In the data rows, 128 means zero.
Here are some rows, each followed by its group. Groups can overlap.
[ 93 112 105 116 149 115 103 128 155 155 107  94  90 114  88 152 151 115 157 140 132 100  95  64  82 134 164 128 188 176 114 157] A
[134 176 122 179  69  94 133 124 129 112 156  99 150 115 148  79 139  81 140 136 132 178 128 180 142 149 122  98 145  57 178 117] B
[205 168 113 177  80  50 197 166 128  72 173  80 124 105 147  46 153  54 175 128 166 155  85 179 135 153 111  67 168  69 129 125] B
[146 180 123 177  89  79 156 127 136 116 166  87 133  84 129  95 122  82 121 136 145 156 124 158 119 147 104 116 147  96 132 133] C
[144 101 118 111 125 137 127 134 125 124 111 131 108 134 117 125 169 132 144 110 142 110  83 100  95 112 171 113 111 147 130  78] D
[ 93  85 156 110 175 158 100 116 133 128  77 148 129 132 102 168 124 170 103 162 110  96 147  61 109  97 157 146 134 168  88 131] A
[ 37 121 113 128 198 155 104 141 139 116  94 155 175 154 115 171 108 190  97 156  78  97 171  92 107 141 116 199  91 150 139 113] E
[115 144 101 158 149 114 120 138 119 142 122  98 135 125 142 142  99 140  79 142 145 128 173 139 123 143 115 141 158 142 119 162] E
[135 146 138 155 109 116 128 115 121 101 169 112 151 119 150 103 112 131  97 145 117 171 140 173 144 139  86 130 131 129 135 158] C
[160 138 129 115  94 138 155 123  91 120 119 135 152 148 155  98 115 132 128  99 140 157 131 155 174 119  91 133 106 123 130 141] F
[144 110  88  86 118 152 131 116 118  93 110 169 136 165 154 110 126 142 140  78 100 130 117 157 137 103 133 138  86 116 116 111] G
[ 59 146 138 184 142 149 118 132  91 139 134 138 135 116 149 162  82 179  67 188  99 100 192 137 157 133  90 178 110 176 100 129] H
[129 156 131 147 140  92 129 154 137 116 135 106 148 146 127 114 100 116 124 151 103 170 158 133 121 162  92 124 151 135 144 181] H
[199 162 121 160  83  76 177 149 103  73 160  83 128  77 137  68 167  51 171 107 140 185 123 159 129 173 120  64 159  66 188 107] F
[192 181 139 181  62  47 171 177 152  85 170  34 120  88 119  75 152  50 166 149 154 211  61 164 115 139 124  49 185  53 118 126] B
[129 146 164 110 101 113 154 120 131 128 140 128 159 154 138  98  83 132 115 125 120 141 131 168 148 139  89 159 102 119 172 121] B
[151 150 136 131 105 113 133  96 139  93 131 140 163 140 151 121 135 120 106 109 108 136 120 171 170 152 111 117 119 119 147 144] B
[121 102 147 111 102 131  98 113 151 147 127 105 106 123  73 127 197 106 184 121 164 105  99  96  82 114 184 109 158 151 112 101] I
[121 151 135 165  99  71 156 126 143 127 137  77 122  97  79 103 124 103 122 140 132 169 151 134 122 143 105 119 179 145 129 184] H
[145  96 150 106 129 153 102 134 124 148 117 140 133 132 106 148 143 114 166 117 149 108  87 117 136 101 141  82 116 120 125 115] D
[162 124 143 146 105 121 153 148 127  95 147 131 161 133 146  90 146  99 110  92 120 159 111 162 145 126 125 126 128  77 147  94] F
[120 151 143 168 158  83 110 141 151 136 126  78 100 100 113 136 125 105 134 161 134 129 146 112  99 145 126 135 194 125  98 166] E
[ 93  95 114 104 167 144  99 133 134 165  58 134  66 136 111 168 130 156 137 161 126  96 123  75  80 131 164 151 138 154 106 117] A
[ 93  88 163  45 201 192  96 130 146 161 105 176 144 179 118 212 114 194 124 145 128  63 151  80  86  85 145 146  93 184  79 124] A
[140 152 143 157 156 122 119 136 120 111 168 151 160 124 149 102  92 129 111 134 133 154 116 169 168 120  92 127 119 121 163 151] B
[148 186 162 181 107  90 162 116 132 122 140 114 135 101 111 105 117 120  99 152 128 167 159 172 165 144 112 108 137  88 138 117] C
[122 155 122 138 149 109  99 134 150 125 165 120 124 121 156 130  87 130  90 164  92 129 203 146 133 160  91 159 155  97 121 166] H
[ 93  93 124  56 153 167  95 130 131 137  61 155  94 121 114 183 129 161 140 150 127  66 137 111  96 113 175 157  93 167 105 108] I
[136 151 128 180 139  91 114 121 137 157 172 104 127 124 134 127 114 127 138 161  98 130 149 149 114 144 114 156 175 117 137 161] H
[159 104 133 114 101 125 127 134 109 157 124 130 115 149 135  94 161 108 164  92 155 146  73 131 127 142 137 101 114 127 140 130] G
[109 170 117 120 172  88 108 153 145 165 176 111 147 103 109 119 120 108 104 161 119 156 156 128 116 132 109 123 161  87 118 147] H
[124 113 118 160 169 114 121 134 148 129 131 104 105 111  93 143 133 130 105 147 111 110 154  86 103 133 114 124 153 154 132 147] E
[ 95  93 141 116 138 164 121 124 147 141 113 134 132 135  81 155 158 130 164 129 150 101 107  86  61 112 185 144 115 141 124  95] I
[ 75  99 133 107 151 146  99 141 145 152  89 138 141 122 102 168 111 169 123 162  75  90 165  92  79 135 150 184 125 172  91 105] A
[ 80 104 140 112 180 142 121 122 149 172 111 139  97 121 106 155 151 139 137 147 149  87 104  82  97 105 163 129 145 149 120 113] A
[128 143 132 138 135 126 141 109 117 105 121 152 135 112 191 117  87 131  91 126  95 143 126 141 166 131  78 158 134 121 122 156] C
[116  95 147 115  94 153 123 104 114 132  98 134 111 165  99 144 166 149 165  90 151 114 110  98  92 114 162 102 126 142 116  97] D
[113 152 132 163 149 117 115 106 147 144 160 133 174 118 164 127  83 133  86 169  73 132 148 140 151 131 104 153 150 123 145 155] H
[ 93  94 128 126 171 182 120 103 137 178  74 153 134 147 129 175 152 164 130 144  97  78 145  87 103 107 167 169 118 157  78 134] A
[147 111 102 117  93 122 142 131 138 132 122 141 128 157 126 122 146 111 142 123 144 123  87 115 157 112 149 114 148 109 127  90] G
[105 165 152 132 153 133 171 123 121 119 130 139 153 145 155 160 105 162  49 165 102 114 128 117 174 127  75 170 118 157 150 157] H
[133  90 117 144  83  97 166 152 133 181 131  60  90 110  33  94 197  76 204  89 176 131 105  75  58 138 183  49 193 120  90 113] I
[140  93 108 149 166  98 159 156 155 147 133  73 102 119  73 118 147 105 159 135 155 119 144  61  61 136 155 115 187 156 115 139] A
[107  58 156  86 141 166  90 109 137 151  77 148 126 150  96 177 109 163 117 121 160  80 102  75  77 108 167 160 117 190  79 102] I
[154 105 121  83 105 134 112 117 134 108 127 133 114 132 127 109 147 115 175  90 144 149  38 133 115 117 135  94  90 129 155 126] G
[115 147 121 142 124 116 120 115 138 109 163 129 142 123 152 118 107 136  83 125  95 161 167 133 139 139 109 137 137  99 116 186] C
[175 126 131 127  77 109 167 123 134 127 169 108 107 139 135 109 189  78 165  95 167 144  69 149 125 107 133  79 147 122 167 106] G
[ 98 109  97 110 106 142 128 147 107 167  90 143 100 143 100 184 150 141 137 151 111  86 165  98 102 109 177 146 103 154 115 115] A
[122  98 132 119 131 143 126 132 156 144 126 100 112 137  95 130 171 126 153 104 134 124  82 113  80 122 194 107 148 126  93  86] I
[124 162 118 131 106 130 134 146 137 122 171 130 181 154 184 129  86 123  87 142 131 146 158 161 159 158  89 148 114 110 134 139] C
[111 105 130 122 152 122 133 162 127 133 104  98 101 119  91 131 149 114 139 141 152 107 103  94  86 113 171 125 166 156 116 137] A
[ 98 133 166 150 166 155 147 157 101 114  89 157 121 136 144 165  80 184  64 166  62  97 142  97 144 143 100 189 133 147 129 122] H
[118  83 168  70 149 171 110  83 110 120  87 183 134 145 137 137  96 150 140 114 137 117 106 128 182 112 133 141  89 140 117 105] G
[141 118 117  90  96 173 133 106 103 117  91 182 120 128 166 140 111 154 138 117 141 117  89 137 147 114 121 128  69 128 145  87] G
[177 134 139 103 102 124 112 118  95  63 134 128  96 146 142 102 157 105 161  79 151 144 105 119 145 133 134  89 130  85 182 114] G
[155 165 162 153 105 106 167 143 133 110 138 113 139 110 124  94 147 100 129 134 141 172 109 168 176 147 109 117 143  68 136 129] B
[150 146 118 146 120 114 119  92  88  97 162 123 132 110 190 103 116 113 134 120 124 169 110 167 164 137 108  83 134 112 141 160] B
[ 84 144 128 180 169 143 116  96 122 142 119 143 155 131 150 142  61 181  64 187  83 113 198 131 165 129 111 178  98 151 112 143] H
[158 114  99 108 106 146 132 124 111  82 149 153 117 132 150 120 119 140 136  90 135 148 111 140 151  94 116 143 106 133 149 145] F
[146 143 148 108 113 150 124 128 119 110 140 170 127 133 177 136  98 131  95 123 117 147 104 164 186 106  95 133 113 101 157 133] B
[132 164 101 205 144  66 132 157 174 149 151  46 106  92  76 101 146  86 151 172 114 169 156 110  91 145 123 136 192 123 142 117] E
[156 166 136 126 115 111 109 120 123 117 175 137 176 101 186 114 102 122  97 115 114 164 163 179 186 123  88 145 110 112 160 151] B
[138 149 135 117 114 133 118  99 134  74 158 129 148 126 145 109  95 118 110  92 119 159 104 165 165 141  98 137  88 101 132  78] B
[134 102 109 137 148  96 118 169 149 166 130  60  64 107  67 113 188 107 150 140 144 134 124  89  68 155 168  96 187 123 132 143] A
[144 116 116  76 146 153 101 107 122 164 119 160 118 147 127 149 152 140 152  93 121 104 121 143 102 124 139 124 112 120 122  78] D
[116  91  96 105 149 154 101 136 113 170  98 149 112 134  92 147 157 139 151 145 133  79 142 115  97  97 185 139 132 190 101 131] I
[185 166 114 146 108 109 150 132 133 112 168 117 167 116 145  96 142  96 132 150 122 155 113 157 140 130  85 113 134 106 143 149] B
[154  96 124 115  77 121 120 146 124 105 134 132 109 125 137 113 153  85 162  88 143 117  88 140 121 122 149  88 129 132 151 112] G
[115  91 146  95 157 161 120 130 104 147 104 174 134 147 112 169 145 162 121 110 150 122 108 118  84 117 172 126  97 160 102  96] D
[125  88 114 115 143 142 125 147 136 124  94 118 139 147  87 166 149 138 150 127 154  89 118  78 101 113 188 110 131 145  85 104] I
[ 98 140  99 155 152 118 128 132 117 136 114 124 110 135 122 148  97 150 108 151  95 109 148 126 138 153 124 152 135 129 116 142] E
[138  81 121 113 128 110 119 164 153 131 142  97  68 119  96 117 181  77 231 131 162 136  70  93  84 135 151  80 168 145 118 134] I
[104 158 136 153 145 127  93 120 118 161 124 130 160 129 166 148  84 144  85 167 117 121 177 172 125 134  84 181 113 142 105 127] H
[139 132 157  96 139 165 113 114 100 114 125 161 153 135 146 138  94 140 105 101 133 137 139 172 153 133  95 156  88 108 143 138] F
[ 74 156 144 145 176 163 141  73 110 155  96 162 157 112 129 170  81 207  74 182 124 103 168 114 158  90  93 190  67 160 112 125] H
[153  91 141 110 103 132 132 149 100 156 108 136  95 135  88 117 165 128 138 125 142 134  98 117 117 117 159 115 130 118 138 120] D
[219 167 103 129  59  70 170 131 120  90 200  83 113 117 135  67 189  75 171  92 166 167 111 185 160 150 121  69 170  77 174 116] F
[166 154 110 141  93  89 170 122 116  82 155  82 166  95 138  82 132  89 155 120 184 155 102 180 121 171 120 101 140  70 157 103] F
[173 161 147 144  61  97 150 116 150 106 172  92 139 103 144  56 152  72 166 114 168 160 128 183 133 160 110 101 155  55 174 126] F
[186 159 144 160  55  79 162 161 117 114 164  86 142  89 107  98 175  59 189 102 160 190 117 167 118 142 135  62 158  67 157  87] F
[156 188 122 199  70  69 185 149 130 108 194  80 123  99 138  76 138  75 147 140 131 183 104 184 138 139 102 106 152  53 146 126] B
[ 46  94 156 114 198 199 121 120 120 174  29 176 169 183  95 203  67 200  58 165 106  39 163 108 128  99 140 207 102 203  53 125] A
[122 113 114 110 120 153  98 140 133 127  79 156  89 153 100 146 171 143 144 103 108 107 101 112 105 145 154 142 101 160 112  96] D
[115 112 107 123 129 125 121 144 128 142  96 109 102 155  93 157 152 137 149 144 151 108 104  71  92 141 191 114 123 111 115 117] A
[113  86 123  80 123 160 103 118 112 164  98 170 127 142 122 164 140 138 159 110 139 112 110 114 128 112 155 142  96 115  86 103] D
[101 155  95 156 139  95 137 137 146 121 153  84  99 121 115 131 121 107 138 142 128 128 144 100 116 124 122 121 181 142 141 145] E
[158 115 130 108  93 124 111 122 100 136 151 126  84 143  96 117 188 114 179  93 160 143 105 130 118 135 164  76 154 127 136  85] D
[120  97 133 111 122 131 101 135 122 151 132 123 108 129  75 147 162 127 149 154 153 110  99  75 103 132 170 112 131 133 111  67] I
[106 159 113 143 163 138 134 120 128 115 130 141 146 138 159 141  67 144  69 128 115 146 167 123 153 150  98 164 110 145 139 135] H
[108 138 128 129 154 106 126 127 136 132 119 107 110 112 123 150 101 146 103 161 111 123 132 117 138 142 106 111 160 144 126 149] E
Which 3 other groups have their centres nearest to the centre of group C, nearest first?
B H F
Which 5 groups are nearest to each row below, nearest first, going by the average distance to the group's rows?
[143 125 116 113 105 131 117  98 106 111 143 125  96 143 130 123 164  97 159  72 156 142  79 123 127 125 148  94 136 147 124 130] -> G D I F B
Which 4 groups are nearest to each row below, nearest first, going by the distance to the group's nearest row?
[136 160 139 158 140 126 139 115 119 112 137 116 146 123 174 100 125 111  96 134 116 159 139 129 151 160  82 137 102 111 151 147] -> C B H F
[142 123 126 101 121 155 104  98  94 105 126 171 148 150 139 111 115 125 130  80 119 128 110 148 184 101 123 106  75  96 121  88] -> G B F D
[193 137 122 130  76 110 177 125 134 112 172 104 120 132  92  91 184  59 199 129 194 164 101 123 109 157 165  89 166  76 124 106] -> F G D B
Which 5 groups are nearest to each row below, nearest first, going by the distance to the centre of the group?
[219 178 132 154  78  76 183 137 114 117 203  65 143  88 123  74 191  59 190  87 189 204  92 147  95 133 122  38 170  50 192 131] -> F B G C D
[ 85  93 101  86 134 170  88 121 119 160  96 167 106 164 137 154 134 165 139 129 118  91 110  86  93  97 177 136  96 155 129 106] -> A D I G E
[113 161 141 188 166 105 143 164 137 117 143 122 134 120 131 131  87 126  90 170 127 144 151 127 141 158  80 170 137 126 131 156] -> H E C B F
Which 4 groups are nearest to each row below, nearest first, going by the distance to the centre of the group?
[112  94 104  86 176 165 123 132 118 140  94 163 143 147 114 159 132 146 125 135 128  94 128 104 103 100 176 127  97 168 112 136] -> A D I G
[ 91  74 130  79 129 196 106  96 123 164  93 153 169 161 131 167 118 163 146 129 137  71 135  83 112  64 168 151  83 207  93 134] -> A D I G
[127  99 128 114 122 142 128 125 134 182  96 148 144 133  74 151 139 139 167 123 142  71 101  88  92 143 157 128 144 172  99 120] -> I A D G
Which 3 other groups have their centres nearest to the centre of group D, nearest first?
I G A
Which 3 other groups have their centres nearest to the centre of group G, nearest first?
D F B
Which 3 other groups have their centres nearest to the centre of group A, nearest first?
I D E
Which 3 other groups have their centres nearest to the centre of group I, nearest first?
D A G
Which 4 groups are nearest to each row below, nearest first, going by the average distance to the group's rows?
[124 128 143 141 149 118 126 127 138 153 104 120 120  87 120 156 113 125 108 175  96 105 154  85  90 101 141 148 148 134 110 142] -> E A H D
[101 114 107 142 123 134 100 121 139 152 106  91 118 114  78 140 147 105 158 147 153  98 107  93  65 129 165 102 178 169 116 129] -> I A D E
Which 3 other groups have their centres nearest to the centre of group B, nearest first?
F C G
Which 5 groups are nearest to each row below, nearest first, going by the distance to the group's nearest row?
[100 101 136 130 145 144 106 133 166 146  96 123 118 115  98 150 124 148 114 145 126 103 113  94  69 120 147 155 132 174  84 122] -> A I E D G
A new table starts here, with new groups. Each row is followed by its group. Groups can overlap.
[ 87 104 130 125  99  92 131 136 102 153 125  86 136 177 136 114 123 129 106  88 120 131 145 110 100 124 154 124 164 162 152 162] VR
[126 161 146 100 180 163 129 164  95 104 133 125 111 133 164 183 145 135 113 120 103 114  93 159 180 182 143 168 125  93  91  72] Yz
[101 112 131 136  84  90 140 164 190 218 196 162 173 177  97  70  73  53  48  64  96 140 173 158 155 188 193 133 119 112  76 107] Zq
[157 115 105 151 169 174 126 130 121  89  76  97 116  99 136 150 152 171 160 160 144 107 115  97 129 102  94 117 127 111 145 155] Zq
[149 132 107 124 140 147 163 194 180 153 173 141  64  58  72  72  83 117 138 181 192 182 152 129 162  88  80  81  90 104 124 129] Nc
[116 116 136 123  69  88 161 159 182 190 167 149 160 142 106  99  44  71  71  78 130 157 169 176 150 199 168 120  97 125  86 105] Zq
[101 142 113 125 102 122 120 105 112 167 101  97 148 174 137 110 129 108 105  79 112 131 131 126  91 150 149 104 153 155 138 168] VR
[ 99 116 137 117 108 111 117 104 115 137 131 119 133 163 131 112 151 137  98  79 103 142 141  82  91 136 168 110 154 186 136 141] VR
[ 83  89 167 107 144 128  99  91 113  90 105 123 124 103 159 155 156 163 148 163 123  97  87 100 123 128 133 137 127 143 157 133] AQ
[149  39 145 119  64  77 103 111 154 189 146 140 124 156 123  99  55  84  87  83  80 128 158 170 135 163 164 138 132 146 122 106] Xy
[ 98  89 137 106 147 115 123 127 109  95 118 120 137 133 142 168 166 170 144 136 125  89  98  83 121  78  99 167 177 134 142 119] AQ
[ 99 143 115 143  91  86  93 134 148 210 175 160 152 155 114  70  50  58  74 112 160 194 208 200 144 159 139  54  54  82  60 108] AQ
[108 139 148 117 111  99 137 146 154 142 181 190 178 115 131  91  82  97  73 113 109 109 149 174 174 174 124 161 118  73  76  61] AQ
[166 153 120 131 179 159 126 102 112  83 102 120 122 116 128 155 180 155 172 157 146 112  92 104 117  98 100 112 130 136 144 144] Zq
[159 123 135 112 149 109  80 108 105 112 111 137 139 131 153 143 169 149 115 140  91  94 115 113 169 109 106 137 128 107 170 123] VR
[164 133 144 122 137 108 114 106 116  92 139 138 136 140 144 154 164 151 118 137 112  97  72 100 143 142 127 149 160 128 152 119] VR
[117 152 130 128  66  68 148 130 201 176 165 145 136 116  78  46  43  62  87 138 178 207 204 171 124 135 113  46  52 123 124 160] Yz
[152 101 118 139 129 116 112 110 106 112 133 165 149 137 144 186 141 154 139 123 122  78 100  98 136 119 129 170 180 125 149 125] VR
[147 131 121 130 176 208 183 174 154 107 103  86  81  56 103 155 159 163 156 161 123 123 111 111 112  79 117 134 146 152 145 112] Nc
[ 96 149 138 156 137 143 143 137 104 150  95  80 150 150  96 130 124 124 162 132 140 153 141 119  77  98 120 107 109 162 145 182] Zq
[156 146 105 145  96 112 101 124 143 128 175 163 168 136 148 126 135 109  88  89 118  98 109 133 165 133 128 178 146 118 147  99] WL
[138   9 133 127  69  98 119 142 127 181 123 151 136 182 129 101  84  63  86  79  91 115 165 148 157 179 173 143 119 139 119 101] Xy
[124 165 121 138 100  97 116 132 137 145  94 132 135 168 137 120  88 108 139  91 116 130 123 125  87 160 141 142 122 186 160 158] VR
[ 89 116 123 120  73  81  96 107 140 164 158 135 152 188 137 107 106  57 101 105 107 117 136 108 109 160 187 145 138 162 108 138] WL
[ 82 117 145 105 197 219 187 164 131 113  94  73  70  62 105 126 133 151 146 176 192 155 141 113 141  99  70 100 117  92 105 111] Nc
[ 51 106 168 108 127  96 127 113 117 153 121 123 161 181 126  99  88  70  90  54 105 148 174 178 158 219 167  96  64 115  67 100] Yz
[136 136 129 135 114  91 149 119 111 144 117 127 157 155 131 109 127  95 120 107 142 135 132 113  86 141 147 145 127 176 130 145] VR
[157 134 147 123 133 143  94 105  93 107 153 136 130 142 180 159 149 133 131 124 106  87 110 120 145 116 145 168 150 133 172  92] VR
[152 145 124 139 159 108  93 117  85 102 111  95 115  95 129 129 167 170 165 166 123 103 133 108 138  72  96 107 142 127 156 139] Zq
[120 120 122 123 162 160 129 120  93  94  96 124 126 106 127 157 143 178 161 167 150 133 107 111 121  96  83 109 121 122 131 115] Zq
[ 66 172 122 130  94 105 123 119 125 147 115 129 153 163 122 128 109 135 143 104 115 131 118 131  74 119 143 111 107 159 135 174] Xy
[173 155 126 134 126 131 129  91  85 110 115 168 145 138 147 166 149 132 135 120 135 118  82 107 126 113 143 164 145 126 141 108] VR
[130 162 125 113 158 145  86 136  91 103 122 159 144 120 161 168 156 156 100 136  96  82  97 122 150 127 142 154 157 122 140 103] Xy
[173 122 158 131 116 129 106 115 111 107 116 119 140 112 182 166 168 138 138 122 110  90  93 121 139 141 128 144 161 116 156 121] VR
[168   0 234  64 180 192 162 156 110  96  96  80  86  73 110 166 137 157 178 174 161 121  96  98 109 100  91 150 141 145 161 127] Yz
[145 145 131 132 158 144 113 129 115  91 115 115  93  97 140 139 152 179 170 156 143 133 107  93 121 103 103 134 123 109 144 145] Zq
[151 164 116 138  91 101 112 111 147 120 187 181 159 157 170 155 132  93 101 102  87 102 118 156 167 143 156 171 186 119 114 111] WL
[143 160 125 133 170 168 126 117 119 103 127 101  84 108 160 157 179 146 136 166 123 127  93  94 124  96  72 102 124 127 159 109] Zq
[153 140 125 143 151 166 108 109 126  72 108 129 110 113 136 159 160 175 149 183 158 133  97 117 114  98 106 108 148 142 170 148] Zq
[105 118 124 144 109 110 121 133 136 136  97 114 160 166 160 117  96 126 115  98  95 119 145 110  85 148 144 148 143 170 123 144] VR
[110 139 132 130 158 135 139 103  99  98 118 117 116 109 140 165 169 174 166 172 158 168  88 112 145 100  99 130 122 128 147 157] Zq
[ 48 125 146 107 130 196 204 171 163 150  82  88  60  83 108  90 112 127 162 135 183 216 176 130  72  97 114  65 101 157 140 189] AQ
[136 137 109 131 157 138 134 116 109  90 116 124  84 102 151 137 154 159 165 143 120 122  92  85 112 101 113 122 138 131 151 120] Zq
[172 148 127 145 127 124  90 135 134 141 185 166 167 143 143 129 127 118  80 118 122  81 110 141 171 142 135 180 180 120 114  95] WL
[175 111 133 112 133 121 100  98 118 119 125 130 146 126 141 166 151 161 130 120 113  94  90  87 151 123 127 156 152 139 146 127] VR
[162 130 123 125 129 118  86 114 134 116 160 184 162 133 136 136 135  99  97 137  97  60 109 139 166 159 164 179 162 113 128  93] WL
[154 101 137 130 129 124 123 110 114 116 163 176 164 160 145 127 136 140 118  97 112 104  95 119 141 106 128 137 143 134 153 132] Yz
[158 117 113 125 143 123  79  91 126 121 145 124 135 131 138 169 159 162 117 135 136 108  81 107 141 129 129 163 150 145 154 101] VR
[150 151 120 134 134 147 109 122 148 102 147 160 169 146 145 144 103  89  83 116 118 133 139 192 198 143 133 129  93  80  83  48] AQ
[ 95 140 105 148  87  88 123 110 145 162 174 161 173 168 142 100  95  83  82  69  71 129 170 147 105 180 156 164 149 161 124 122] WL
[150 145 144 135 159 150 148 108 112  93 138  94 105 108 145 162 143 171 166 181 159 137 125 101 133  85 107 104 121 124 159 143] Zq
[155 132  91 103 108 111 113 126 117 145 178 198 174 161 141 135 140  91 115 112  99 117  92 158 166 145 130 151 156 118  95  98] WL
[169 170 122 119 112  84 104 151 128 125 173 153 161 136 140 152 132 118  99 113  92  88 121 160 161 164 164 166 175 103 107  99] WL
[128 126 132 120 126 139  91 108  80 117 150 132 139 130 165 177 160 143 133 142 104 110  88 112 150 120 117 129 153 147 120 119] VR
[141 137 129 165 102 119 133 134 114 142 114 102 167 166 149 127 111 150 118 102 109 119 146 119  89 141 168 118 151 183 138 185] VR
[103 154 122 154  66  86 117 145 152 174 191 146 166 184 110  96  77  76  94  81  91 148 143 147 120 192 169 146 136 178 118 132] WL
[114 113 125 151 112 109 125 134  89 142 109 102 176 171 128  99 105  95 102 106 101 129 124 117 100 143 156 144 144 170 141 166] VR
[147 147 113 128 114 113 117 112 144 137 180 180 164 126 160 137 128 103 102 129  84  96 131 149 176 154 151 188 152 140 113 103] WL
[101 137 124 138 140 102 124 116 115 126  83  89 133 141 110 106 127 120 162 133 123 137 141 128  86  83 146  96 107 168 150 173] Zq
[128 109 125 124  97  83 108  90  75 139 122 102 144 165 132 139 121 129 109 106 106 114 114 106  73 142 147 118 152 173 150 157] VR
[ 98 128 127 127  76 102 128 129 153 184 162 158 181 172 148  92  71  81 101  88 107 134 152 136 135 168 173 142 124 157 132 138] WL
[120 138 129 126 133 114  93 112 123 138 173 198 158 136 134 119  78 102  92 104  97 128 158 167 215 144 123 114  76  54  48  48] AQ
[121 130 109 142  81  84  97 125 158 185 156 150 173 177 130 105 100  79  95  75  98 129 144 150 116 164 179 138 141 170 134 158] WL
[116 150 140 107 151 208 175 154 168  99 104  73  96  96 136 169 170 145 151 151 116 106  89 126 156 144 157 143 161 119  79  79] Nc
[161 101 106 146 178 167 142 130 133 123 111 113  74  86  74 120 116 142 166 170 197 181 176 163 158 103  92  90  59  59  68  87] Yz
[ 87 126 148 122 126 146 134 120  96 120 125 159 137 152 155 146 118 135  84 107  92 106 140 160 209 164 131 136 107  72  56  67] Yz
[170 124 123 125 130 126  98  98  92  98 134 153 118 137 144 135 137 135 138 137 106 105  75 111 150 102 129 153 153 133 139 141] VR
Which 5 groups are nearest to each row below, nearest first, going by the distance to the group's nearest row?
[129  47 191  99 123  79 111 109  98 153 151 120 146 153 143 118 121 101  84  90 107 132 185 171 115 175 189 123 125 119  94  94] Xy Yz WL VR Zq
[144 137 136  91 150 148 126 132  98  65 103 103 125 105 143 146 172 143 159 172 160  98  78  95 115  96  90  93 141 108 143 141] Zq AQ VR Xy Nc
[133 151 104 122 189 184 172 151 155  91 115 107  58  56 102 142 137 169 168 199 162 119 112 101 124 102  96 126 123 116 146 121] Nc Zq Yz AQ VR
[138 161 119 121 161 150 134  87 121  79  94 110 103  90 143 159 156 152 167 143 141  99  94 107 134 108 100 122 143 120 163 133] Zq AQ VR Xy Nc
[161 150 123 140  99 136 112 133 156 132 176 184 143 141 129 142 150 108  86 124  90 115 114 140 184 176 142 161 140 129 125  78] WL AQ Yz VR Xy
[ 84  73 158 108 195 187 142 130 111  79 107  98 102  84 127 188 154 164 137 134 108  85  98 116 122 106 127 129 160 146 137 122] AQ Zq Nc VR Xy
[164 124 116 145 129 135  85  80 117  97 138 160 146 134 148 147 127 154 130 123 109 104  86 117 134 128 138 173 164 130 137 120] VR Yz Xy WL Zq
[167 137 112 123 135 138  97 106 125 121 125 152 147 129 168 161 129 155 127 135 124  90  96  92 125 124 124 150 153 130 133 121] VR Xy Yz Zq AQ
[165 140 138 116 112 136 110 108 156 115 166 200 169 148 131 140 147 108 116 113 112 110 137 146 159 157 140 148 158 123 112 106] WL Yz VR AQ Xy
Which 5 groups are nearest to each row below, nearest first, going by the distance to the centre of the group?
[ 84 148 125 144 112 107 127 135 114 136  75 114 134 143 147 112 110 123 118 117 113 159 121  89  92 129 148 126 119 170 170 165] VR Zq Xy AQ Yz
[121 131 125 103 126 123 120 191 195 179 202 157  98  85  87 105  86 115 135 156 164 212 154 179 153 107  67  88  55  73 130 113] AQ Yz Nc Zq Xy
[119 148 117 131  74  77 132 132 140 165 172 161 188 157 125  71  85  80 107  89  97 130 143 130 126 184 187 141 141 171 111 111] WL Xy AQ VR Yz
Which 4 groups are nearest to each row below, nearest first, going by the distance to the group's nearest row?
[131  72 154 118 179 163 162 116 136 107  99  88 105 100 112 156 139 163 160 130 100  82  85 102 138 123 118 176 137 121 143 116] AQ Zq VR Nc
[ 91 146 112 146 111 118 112 127 118 142  96  77 143 127 140 114 131 140 157 119 123 149 126 110  70 142 137 114 116 146 146 165] Zq Xy VR AQ
[111 111 146 128  91  96 133 112 132 150  91 148 140 173 123 117 132 118 117  88 118 120 144 117  86 124 168 122 124 162 138 165] VR Xy Zq WL
Which 4 groups are nearest to each row below, nearest first, going by the distance to the centre of the group?
[ 48  77 153 118 129 123 143 152 104 145  76  74  90 110 101  96 121 156 141 153 164 183 181 151  99 140 118  76  63 100  85 129] Yz AQ Zq Nc
